0: tensor([3, 4, 4, 2, 6, 1, 6, 3])
1: tensor([5, 3, 8, 5, 3, 5, 7, 4])
2: tensor([7, 2, 3, 3, 3, 7, 5, 2])
3: tensor([7, 5, 4, 3, 3, 3, 4, 7])
4: tensor([7, 3, 5, 4, 7, 3, 7, 7])
5: tensor([7, 3, 5, 4, 7, 3, 7, 7])
6: tensor([7, 5, 4, 6, 8, 3, 5, 4])
7: tensor([2, 6, 5, 5, 2, 4, 3, 5])
8: tensor([6, 4, 3, 3, 4, 6, 8, 3])
9: tensor([2, 3, 9, 6, 2, 7, 3, 8])
10: tensor([3, 6, 4, 6, 4, 6, 4, 4])
11: tensor([4, 3, 2, 4, 7, 6, 4, 3])
12: tensor([3, 4, 4, 3, 9, 2, 4, 6])
13: tensor([4, 6, 3, 6, 8, 3, 8, 4])
14: tensor([7, 6, 4, 6, 8, 3, 4, 5])
15: tensor([2, 7, 7, 7, 4, 3, 2, 7])
16: tensor([4, 2, 5, 6, 7, 4, 4, 8])
17: tensor([2, 3, 5, 4, 6, 1, 5, 2])
18: tensor([4, 7, 8, 6, 4, 8, 3, 8])
19: tensor([6, 6, 7, 6, 5, 4, 4, 4])
20: tensor([6, 6, 7, 6, 5, 4, 4, 4])
21: tensor([2, 2, 4, 3, 6, 2, 3, 3])
22: tensor([7, 2, 4, 4, 6, 3, 8, 4])
23: tensor([7, 6, 4, 6, 6, 3, 4, 5])
24: tensor([3, 6, 2, 5, 3, 3, 8, 5])
25: tensor([6, 5, 4, 7, 9, 3, 4, 7])
26: tensor([5, 4, 3, 4, 4, 5, 4, 3])
27: tensor([7, 5, 5, 7, 6, 2, 5, 3])
28: tensor([4, 4, 4, 3, 3, 7, 6, 7])
29: tensor([6, 5, 7, 5, 2, 6, 3, 2])
30: tensor([3, 7, 6, 6, 4, 3, 3, 7])
31: tensor([1, 6, 3, 1, 3, 2, 6, 3])
32: tensor([7, 2, 3, 3, 3, 7, 5, 2])
33: tensor([2, 4, 3, 7, 3, 6, 8, 3])
34: tensor([6, 4, 3, 5, 7, 2, 7, 3])

tensor([7, 5, 5, 7, 6, 2, 5, 3]) 27 6 23
tensor([2, 2, 4, 7, 4, 3, 7, 4]) 33 17 24
tensor([3, 4, 4, 3, 9, 2, 3, 6]) 12 21 16
tensor([7, 4, 4, 3, 3, 3, 4, 7]) 3 23 26
tensor([3, 5, 5, 5, 2, 4, 3, 5]) 7 10 30
tensor([3, 6, 4, 5, 4, 4, 5, 4]) 10 7 26
tensor([3, 3, 8, 7, 2, 4, 3, 7]) 9 15 30
tensor([3, 6, 4, 6, 4, 6, 4, 4]) 10 7 26
tensor([4, 6, 2, 2, 3, 6, 3, 3]) 26 10 11
tensor([5, 5, 2, 5, 3, 3, 8, 4]) 24 8 34
tensor([4, 2, 4, 6, 8, 4, 4, 8]) 16 25 12
tensor([4, 5, 3, 3, 3, 6, 3, 4]) 26 10 7
tensor([4, 4, 3, 3, 5, 4, 3, 4]) 26 11 21
tensor([6, 6, 4, 7, 9, 3, 4, 7]) 25 14 6
tensor([2, 2, 4, 7, 4, 3, 7, 4]) 33 17 24
tensor([4, 5, 3, 3, 3, 6, 3, 4]) 26 10 7
tensor([3, 4, 4, 3, 9, 3, 3, 6]) 12 21 16
tensor([3, 7, 2, 6, 3, 3, 8, 4]) 24 33 13
tensor([4, 4, 4, 3, 3, 7, 6, 7]) 28 8 26
tensor([4, 6, 2, 2, 3, 6, 3, 3]) 26 10 11
tensor([3, 6, 4, 5, 4, 5, 4, 4]) 10 7 26
tensor([3, 6, 4, 6, 4, 6, 4, 4]) 10 7 26
tensor([7, 6, 4, 5, 3, 6, 7, 5]) 8 28 26
